Each named move below is a turn or a mirror, shown by a few rows before and after it. Which moves, in which order, take the first row of each later pair to the second? The first pair is answered.
A:
[ 25  26  11 -17 -11   0  -4  10   9  -6  14   6   8  16  20  -6   1   3
 -15  -7 -26  -8   1  17 -20   6   3   7  11  20]  ->  [ 33  -3  10  -8  -4  -8 -12  28   2  11 -20   8  -7   0   0 -20  14  18
  20   2 -11  -6  -5  15  -6  19  11   8   4   1]
[  4 -11  29  -8 -19   6  10  17 -13   2 -34   4  -9 -15  -3 -11  -3  -5
  23 -10   7   4 -10   1   6  -5 -18  -3  10   1]  ->  [ -2  10  30 -14 -24  12  16   2  -7 -13 -10   3   4  -3  13   1 -14 -17
  -6 -18  -5   2  -5   2  -7 -15 -25  -3  15  15]
[-13  -1  -2   0  -6   9  -5  15  15  -4  24 -10  -8   1   0  -1  -3 -22
 -12 -12  -4  -5   2  11  -2 -15  -1  -2  -6  12]  ->  [ -8 -19  -1   5   0   3 -10  27  10   6   2 -10 -18  -8 -10 -11   5 -13
   9  -5   5  -3  -2  10   7  -7   6  -2 -10   0]
[ -1  -2  11  -7  -3   3   5   5  -2   9  -9   0   1   6  -7  -3   0   6
   6   3   6   0  -1 -13  14   1   0   0  10  -7]  ->  [ -3   8  12 -10  -5   4   7  -3   1   4   3  -1   8  12   0   2  -5   1
  -7   0   1  -2   2 -12   9  -5  -4   0  12   0]
X:
[ 11   3  15  -6   3   1  -1  -4 -17   3 -15  -2 -10   6  -1 -10   0  -3
  15  -4   9  -7 -18   5   0 -13  -9  -9  -3   2]  ->  [ 14  11  13 -15  -6  -1   5   4 -13   4 -17   2  -9   5   5  -1   3   5
  17  -1   7 -15  -5   3   6  -9  -9  -8   5   3]
[  4 -16   3  -8  16  -6 -12  12  -1 -16 -19  -1   8 -17   0  12  14   1
  10 -18 -19 -11   4   4   7 -21 -15  -7  -6  24]  ->  [  5 -19  -5  -5  13 -10 -12  15   2 -12 -24   0   9 -21  -2  12  15  10
  14 -11 -18 -13  10   5  11 -14 -10  -6  -7  15]
[  3  14  -2   8   6  16   6 -12  -6  -9   6  15   4   2  -9   8  -1   1
   3   0   0  -6  16  -3   4   5  -9  -6  -3  24]  ->  [  1   6 -12  11   5  14   5  -8  -3  -5   1  15   2  -4 -15   6   0  11
   5   8   3  -8  20  -1   9  13  -3  -4  -5  11]
F:
[-4  5 -1 -1  9 -2  1 -7  1  3 13 -2  7 10  4 -4 -4 -3 -7 -9 -4  3  1  8
 -6  4 -5 -6 -2 -2]  ->  [ -1   3   0  -2  12  -2  -1  -5   0   8  12  -2   5  10   1  -8  -3  -5
  -1 -10  -5   6  -2   8  -4   7  -3  -5  -1  -1]
[ -1   9  11   6 -12   9 -12   5 -16 -32  -5   0 -12   6   9   0  -8  -1
 -13  -1  20  -7  12  17   1 -17  -4   9 -18  12]  ->  [  3  16  11   0  -9  13 -12  -1 -17 -28   3  -2  -8  11   8   0 -12  -7
 -18  -7  13  -3  13  17  -2 -15  -2   7 -15  18]
[-10   9 -43   7 -14 -16  10  -6   7 -10   5   1   5  -4  11  13 -11  21
 -15  14  -3 -18  -7   6   3  12   0   2   5 -27]  ->  [ -8  17 -42   0 -12 -12  10 -13   9  -9  17   1  13   3  12  14 -16  11
 -22  10 -11 -15  -5   6  -1  11   1   1   9 -18]
[ -6   8  11 -12   1   5   6  -3   5  -4  11   9  -1  12  14  16   6   2
  -6  -2  -5  -8   5  -2  10  -5  -5  -2   8  10]  ->  [ -1   8  13 -14   4   5   3  -3   2   3  10   9   1  13   9  12   6  -1
   0  -3  -8  -4   4  -4  10  -2  -2  -3  10  13]
Pairs:
Each pair is two moves apart.
[-11   4  -1   0 -10   8  16 -10  11  -6  15   6  12  -3  13   3 -18 -15
 -29 -10 -11  -5  13 -12 -15  -1  -1   7  -8 -20]  ->  [-12 -18  -4  12 -10   1  12   6   8  -1 -11   7  -5 -21   3  -4  -8   2
  -5   1   5  -9   8 -11  -2   5   2   9 -17 -40]
A F
[-13  11  -2   1  -5   1  10   0   5 -28   8   4   1  -5  20  13  -2   8
 -21  -2   4  -8   4   3 -10 -12 -14   4  -4  -2]  ->  [-16  -8 -13  14   6   2  -1  -3   4 -23   4  -1  -3  -9   5  -1  -4   7
 -19   5  10   0  -9   4 -13  -8  -5   4 -16 -17]
X X
[ -1   0  -3  10 -10  17   3  -3   8  -9   2 -17 -10  10  24  -1   3   1
 -12  14   3   0  22   4 -13   1  -7  -1   8 -19]  ->  [  0   0  -3  10  -5  21  -2 -10   8  -7   6 -20  -8  14  19  -5   0  -6
 -15  11   1   5  18   4 -16   1  -4  -2   6 -17]
X F
[ 13  27  20  -7  -2   3  -6   1  -4   4  11 -10  -1  11  -2  -7   7   0
  -3 -11 -11 -12  -1   0  -3   4  11   6  17  27]  ->  [ 12   5  18   3  -1  -4 -10  17  -8   7 -14  -9 -15  -3 -10 -14  18  17
  17  -2   4 -14  -5   1   8   9  15   8   8   9]
A F
[-20  -4  -1  21  14 -11  -2   1   8 -23  -6   6  12   9  -3  13 -10  18
 -21 -10   1  -9  14   5  -6   3  -8   0   7  -6]  ->  [-12   5   4  11  20  -7  -5  -8   7 -10   5   5  22  20  -7  10 -13   4
 -22 -18 -10  -1  17   3 -10   7  -3  -2  13   7]
F F
[  1  25   0 -12 -11  -2   8  -2   4  -6  13   6   5   5  13  13  -1  -6
 -13  -8 -11  -1  15  -6   1   2  -8   4   6  14]  ->  [  0  -3  -5   3 -10 -11   4  16   0  -1 -18   8 -13 -13   1   4  11  16
  13   6   9  -4   9  -3  15   8  -4   6  -4  -9]
A F
[ 16  10  14  -9   8   7  -9  -9   2   2  19  -4  22  21  -4  -4 -13 -26
 -25 -15 -15   9  -7   4  -7   6  -1   3  -6  18]  ->  [ 13  -7 -20   1   2  -2  -9   8  13  18   2  -1  19   4 -20  -3  -4  11
 -12  10 -10  -1  12   5   9  33  16   6 -12 -22]
X X
